One turn moves every row onto another: examples first, then more rows asked
Z_725: [ 19.1 -18.7 -15.9 -13.7  -5.6  12.8   9.8  10.4 -30.7  -0.3  -5.6  30.6
   0.4]
Z_874: [  9.9 -10.4 -21.9 -13.3  -3.4   8.5   3.8  33.2 -21.0   2.3 -10.3  21.9
   7.5]
Z_768: [  1.0  -3.1 -23.9  23.2   2.7  10.7  -1.6  -6.0  15.5  18.1  -6.8 -38.0
   7.0]
Z_723: [  7.5 -10.1  -3.6 -20.1   6.6  27.0   1.9   9.5   1.9  11.6 -11.4 -40.1
 -20.6]
Z_364: [ 17.7 -22.2 -17.0  18.0   7.9  29.4   9.8  -2.2  13.6  19.8 -11.4 -38.0
   9.9]
Z_533: [  5.7 -28.5 -17.6  19.0 -10.0  11.0  30.0  -9.9  30.6  -2.7 -19.0 -22.0
  10.5]
Z_374: [ -0.1  -1.7 -22.6  25.9  -0.2   5.8  -3.1 -20.5   9.6  16.3  -2.6 -33.3
   2.0]
Z_953: [ -1.5 -20.7 -19.7  21.5 -13.3   3.1  25.2 -11.7  31.2  -4.5 -15.7 -21.9
   9.5]
Z_260: [ 16.2 -16.9 -19.5 -14.9  -2.3  15.1   8.0  29.6 -23.9   2.5 -10.7  22.8
   8.0]
Z_64: [  5.2  -8.4 -18.5  25.0  -1.5   9.3   1.0 -34.7   4.6  15.0   0.1 -27.4
  -2.8]
Z_598: [ 11.1 -17.0 -15.1  -1.0 -14.9   7.9  15.8  20.4 -21.5  -9.5 -11.4  34.1
 -13.1]
Z_512: [ 10.9 -12.3   0.3 -18.8   1.5  20.8   3.7 -20.2  -9.8   8.3  -3.8 -29.8
 -31.4]
Z_379: [  0.8 -23.2 -17.8  20.8 -13.8   1.5  26.2 -23.6  26.6  -5.7 -13.5 -17.6
   5.4]
Z_339: [  8.0 -30.9 -16.0  18.2 -10.2  12.1  31.7 -15.6  27.5  -3.7 -17.8 -20.1
   9.0]
Z_217: [ 13.3 -13.8 -17.5 -11.4  -7.7   5.6   5.2   5.3 -32.4   0.2  -2.7  32.4
  -1.0]
Z_517: [  8.3 -30.4 -14.6  19.2 -12.1   9.4  31.3 -21.4  25.3  -5.4 -16.8 -19.0
   6.6]
Z_392: [  4.6 -27.6 -15.9  20.6 -13.2   6.9  29.2 -24.1  25.4  -4.9 -13.8 -18.1
   5.2]
Z_484: [ 13.5 -16.9   0.1 -21.6   6.3  29.8   5.3   0.9  -2.6  11.9  -9.7 -37.4
 -24.2]
Z_5: [  6.5 -12.7 -19.3  -0.9 -13.9   5.9  12.1  31.7 -15.8  -8.3 -13.4  29.7
  -9.7]
Z_724: [ 12.7 -19.0 -15.6  -1.2 -13.6  10.5  16.5  23.9 -21.0  -8.4 -12.8  32.9
 -11.9]
Z_299: [  3.3  -3.4  -1.9 -16.2  -1.8  12.7  -2.7 -19.4  -8.1   7.9  -2.3 -30.3
 -31.9]
Z_991: [ 19.6 -20.5 -16.2 -15.3  -3.8  16.1  11.1  20.0 -27.6   1.2  -8.6  27.2
   4.3]
Z_93: [ -3.0   3.3  -7.6 -16.0   1.5  11.2  -7.4   1.3   1.4   9.9  -5.5 -38.7
 -25.2]
Z_228: [  8.3 -13.1 -17.4   0.3 -16.1   5.1  13.2  20.1 -19.8  -9.3 -10.8  33.4
 -13.7]
Z_984: [ 21.6 -27.1 -11.9  18.7   4.0  27.9  13.4 -30.0   2.6  16.8  -5.8 -27.9
  -0.5]
Z_341: [ -1.1 -19.9 -19.6  21.7 -13.2   0.5  25.4 -17.9  28.4  -5.0 -14.6 -20.0
   6.5]
Z_684: [ 12.7 -18.3 -16.4  -2.1 -12.4  10.7  16.4  29.0 -18.3  -9.2 -13.6  30.7
  -9.7]
Z_620: [ 15.2 -18.8 -14.2  21.8   0.3  17.8   7.4 -38.9   0.5  15.4  -2.4 -25.5
  -4.2]
Z_824: [  7.7 -11.4 -21.9  20.4   6.5  20.8   3.8   1.7  16.9  20.4 -10.9 -40.7
   9.8]
Z_87: [  4.6 -10.4 -19.3   0.0 -15.1   3.5  11.5  28.3 -16.7  -8.2 -11.5  31.0
 -11.0]
Z_925: [ -1.8   3.2  -5.4 -14.8  -0.8   8.8  -6.3 -11.4  -3.5   8.8  -2.5 -32.5
 -28.7]
Z_253: [  0.5  -1.6  -6.8 -17.8   4.7  18.2  -3.5   9.8   2.6  10.8  -8.7 -41.8
 -20.3]
Z_219: [  1.5 -23.9 -19.1  20.3 -11.8   6.6  26.6  -8.0  31.8  -2.8 -17.8 -22.8
  10.7]
Z_937: [ 14.9 -17.5   1.2 -21.0   3.9  28.0   5.7 -12.0  -7.7   9.7  -7.4 -33.4
 -28.0]
Z_146: [  9.6 -15.6 -18.1  -0.8 -13.1   9.9  14.2  31.6 -16.6  -8.2 -13.8  29.8
  -9.5]
Z_961: [  3.8  -2.3 -22.4  -9.9  -7.8  -1.4  -0.4  18.5 -24.5  -0.3  -3.9  27.2
   3.1]
Z_973: [ 22.6 -29.6 -13.2  17.0   6.9  32.3  13.5 -15.8   6.9  18.9 -11.0 -33.5
   4.5]
Z_965: [  6.4 -10.5 -18.8   0.3 -15.0   2.4  11.5  23.2 -18.3  -9.2 -11.3  32.7
 -12.5]
Z_951: [  6.8  -6.4 -20.3  -9.5  -9.2   0.0   1.9   8.8 -29.7  -0.6  -2.5  31.1
  -1.1]
Z_393: [  4.3  -3.5 -24.2 -10.7  -6.6   2.2   0.4  28.3 -22.0   2.0  -7.1  23.5
   6.7]

Z_93 -> Z_512
Z_379 -> Z_339
Z_64 -> Z_973
And these:
Z_5 -> Z_228
Z_393 -> Z_217

One turn moves every row onto another: examples first, then more rows asked
Z_506: [ 15.8 -19.8  24.4   0.4 -14.3   3.2 -26.6  14.2   5.2  10.2  17.8  22.2
   8.2   1.1 -16.3 -12.9  20.3]
Z_679: [ 41.3 -20.6 -13.6   6.1 -22.0  -3.2 -33.2  14.2   6.4 -12.1  12.8  -1.9
  -4.1  15.3  -3.6   2.7   2.4]
Z_63: [ 20.2 -12.6  25.0 -31.4 -22.8 -16.9 -16.1  14.5   1.5   9.2  21.7 -10.6
  18.3  16.9  12.5   4.4   8.0]
Z_192: [ 12.5  -4.1   8.2 -13.6  18.4   1.7 -10.3  18.9 -26.1 -14.4  13.7  40.8
  25.2  14.7 -12.5  15.7   8.5]
Z_42: [ 35.1 -35.3  -1.3  -4.6   0.2 -20.3   2.7   2.5   9.2 -17.5   7.1   6.1
  -2.7  18.8 -37.7   6.7  -2.4]
Z_808: [  7.1  18.9  11.9 -21.1  36.5 -27.1   9.9   4.3 -17.5  15.5  18.3   9.8
  -2.2   9.1  19.7   9.7  13.0]
Z_793: [ 28.5  24.1   0.1 -16.3  22.4 -28.7  -7.6   5.6 -13.4  -1.0  13.5  -6.4
  -7.2  16.6  32.1  11.0  -1.7]
Z_111: [ 20.4 -26.3  -0.1  -1.5  -7.2   0.1  17.6   3.5  -4.8   1.6  12.9 -14.7
   2.1   7.4 -44.0   1.7   9.0]
Z_446: [  6.4 -14.1  -5.3 -19.6 -10.2  -3.8  15.0   9.6 -18.2  15.8  20.6 -23.1
  14.4  21.4  -0.9  24.9  25.7]
Z_135: [ 18.3 -13.0 -40.9  20.6   8.2 -16.8 -25.0   0.8  -7.9  -2.9  13.1  -4.3
  11.5  -9.4  14.3  10.1   1.7]
Z_365: [ 18.3 -17.6  -1.6  20.2   1.3   2.6 -24.9  16.7  -6.1  20.3  13.0  -2.0
 -11.7 -21.8  11.0 -10.2  -5.6]
Z_810: [ 13.3 -16.4   4.4   6.7  10.3  -5.4  -6.2   6.8  -3.1 -20.1  15.5   3.9
  22.8  10.7 -43.5  -2.6  12.0]
Z_804: [ 14.8 -16.8 -35.5 -34.8  11.8   2.9  -7.1   6.4 -12.2  -4.8  15.9  -8.7
  23.6  -0.5 -25.9  -7.7  -0.9]
Z_38: [  9.5 -17.7  29.4  -8.6  10.7  -9.4 -10.2 -11.1 -27.0  12.7  10.1  30.5
   7.4 -11.6  26.3  -0.8   0.5]
Z_29: [ 20.8  -4.9 -39.8 -15.4  -8.3 -19.5 -22.6   0.1 -20.2 -13.7   1.0  -7.5
 -18.2   7.4  18.9   6.9   1.5]
Z_509: [ 16.0 -29.7 -21.5 -18.3  22.3   1.2 -19.7  22.2   0.0  -8.4  18.2 -23.0
   0.9  13.1 -18.2 -12.0   2.4]
Z_53: [ 29.1 -16.1   6.8 -14.0 -17.6 -14.8  -8.0  -5.2   6.0 -11.4  13.9  -3.8
  24.5   4.8 -35.3  -8.5  -2.9]
Z_89: [ 27.2 -24.9 -41.6  -4.5 -16.9  -6.5   4.1  -6.8  -6.5   0.0  11.0   5.8
   4.4  14.9 -16.6  24.6  16.3]
Z_928: [ 25.0  22.4 -10.4 -26.0  23.6 -20.0  16.0  -3.4 -23.8  10.5  11.9   6.4
  -6.1   8.2  21.2  17.8  -2.8]
Z_501: [ -4.9 -13.6 -35.3 -28.3   7.5 -22.7  13.2 -11.3 -26.2  11.1   0.8  16.8
  -6.4  -2.6   2.4  13.9  20.0]
Z_166: [ 38.5 -18.2  -8.8 -13.4   7.8  -1.6  -5.9  26.1 -16.3 -15.6   6.8  23.2
 -11.4  26.5  -0.8  26.5 -10.9]
Z_994: [ -0.3 -25.5  -5.2  -6.5   1.5  -7.4   7.0  -2.1  -6.2  14.9  17.3  30.0
  17.8   4.8 -30.7  12.5  33.6]
Z_79: [ 21.4   4.2  35.1  21.8   7.9 -16.0 -19.4   6.4 -30.4  -2.4  13.9   1.4
  -0.7  17.5   2.3  -3.0   6.6]
Z_131: [  6.6  -5.8   3.5  10.7  31.2  -1.3   1.8  14.5 -18.8  14.3   9.7 -26.9
   2.3 -11.6 -11.6  18.5  22.1]
Z_32: [  6.2 -33.4 -13.7 -41.1  25.2 -19.4 -11.4   5.7   6.8  -1.7  17.6   6.7
  17.8   6.6 -23.3 -10.8   9.3]
Z_955: [ 22.3 -23.9  18.1   4.9   6.6 -13.4 -22.4  -2.2 -19.9  -0.3   9.7  -4.2
 -13.9   5.4  42.8   4.3  -6.1]
Z_427: [ 23.9 -15.8 -22.6   3.7   5.3  -2.3  -1.5 -14.3 -39.6  -2.0   6.3  -2.1
  -2.3   2.5  33.7  21.6  -4.5]
Z_380: [ 25.5  -9.8  -6.3  -5.9   4.2 -43.0  15.2 -24.1 -28.2   2.1   6.8  16.3
   5.5  24.0  -2.1  27.4   5.4]
Z_150: [  8.9  -2.4   8.4 -11.1  -3.4  -7.8 -39.3  16.7 -15.3  -4.8   6.0   3.5
 -15.7  -4.8  18.5 -21.2   3.9]
Z_896: [ 40.6   8.7  -1.0   4.4 -16.8 -24.2 -14.9 -13.6 -31.0 -11.4   8.4  -8.5
  10.2  18.9  10.4  10.8  -7.7]
Z_414: [ 39.6 -24.1   2.2 -13.7  22.6 -16.8  13.8   7.8  -5.7  14.1  -4.2   3.8
 -27.2  -9.8  -9.1  26.9  -6.9]
Z_695: [ 38.1 -11.0   7.4 -30.5   6.9 -46.5 -17.9 -11.1  12.1  -1.6   2.9   1.3
  14.2 -10.3   4.7  15.7  -3.6]
Z_940: [ 22.1 -33.0  -2.0 -39.3  12.9   4.0 -11.8  18.9   1.4   8.5  14.1   0.9
  -3.9  -1.4 -25.1 -18.4  -8.8]
Z_281: [ 12.4  -8.8  32.5  -0.3   6.2 -18.1  19.6  -7.6 -34.3  23.7  11.0  17.7
  -3.5  10.1  -9.9   7.8  11.4]
Z_334: [-18.0 -10.1  14.3 -21.5  15.9 -13.8  -9.0   5.9 -20.9  16.3   6.6  28.0
  -8.4 -11.8   1.8 -13.1  24.2]
Z_242: [ 21.3  31.8  18.8 -18.2  23.6 -12.8  -4.6  11.1 -20.4   9.1  18.1   7.1
  -3.6   1.8  23.3  -2.4  -4.4]
Z_491: [ 21.9  15.9   0.6  -4.3  20.3 -13.2 -26.3   0.9 -18.8 -12.1   7.2   4.6
  38.5 -19.7 -11.1   7.5   6.3]
Z_213: [ -1.4 -20.2  -4.3  -5.9  18.2 -21.7   7.1 -24.4 -32.0   7.5  12.1  16.4
  19.2   1.1  29.2  19.9  16.7]
Z_455: [  4.9 -35.1   6.7   2.4  18.6 -23.9  -7.4   2.9   5.5  28.0  12.1  31.6
  -5.3 -19.6   4.6  -1.1   7.1]
Z_236: [ 11.6 -19.7 -32.4 -10.3   0.7 -25.4  -0.6 -20.5  -5.5  19.3   9.6  24.9
  20.3 -23.0   3.0  12.7   2.6]

Z_281 -> Z_380
Z_365 -> Z_455
Z_427 -> Z_955
And these:
Z_42 -> Z_53
Z_131 -> Z_414
Z_804 -> Z_509
Z_242 -> Z_808
Z_63 -> Z_192
Z_679 -> Z_506
Z_501 -> Z_29

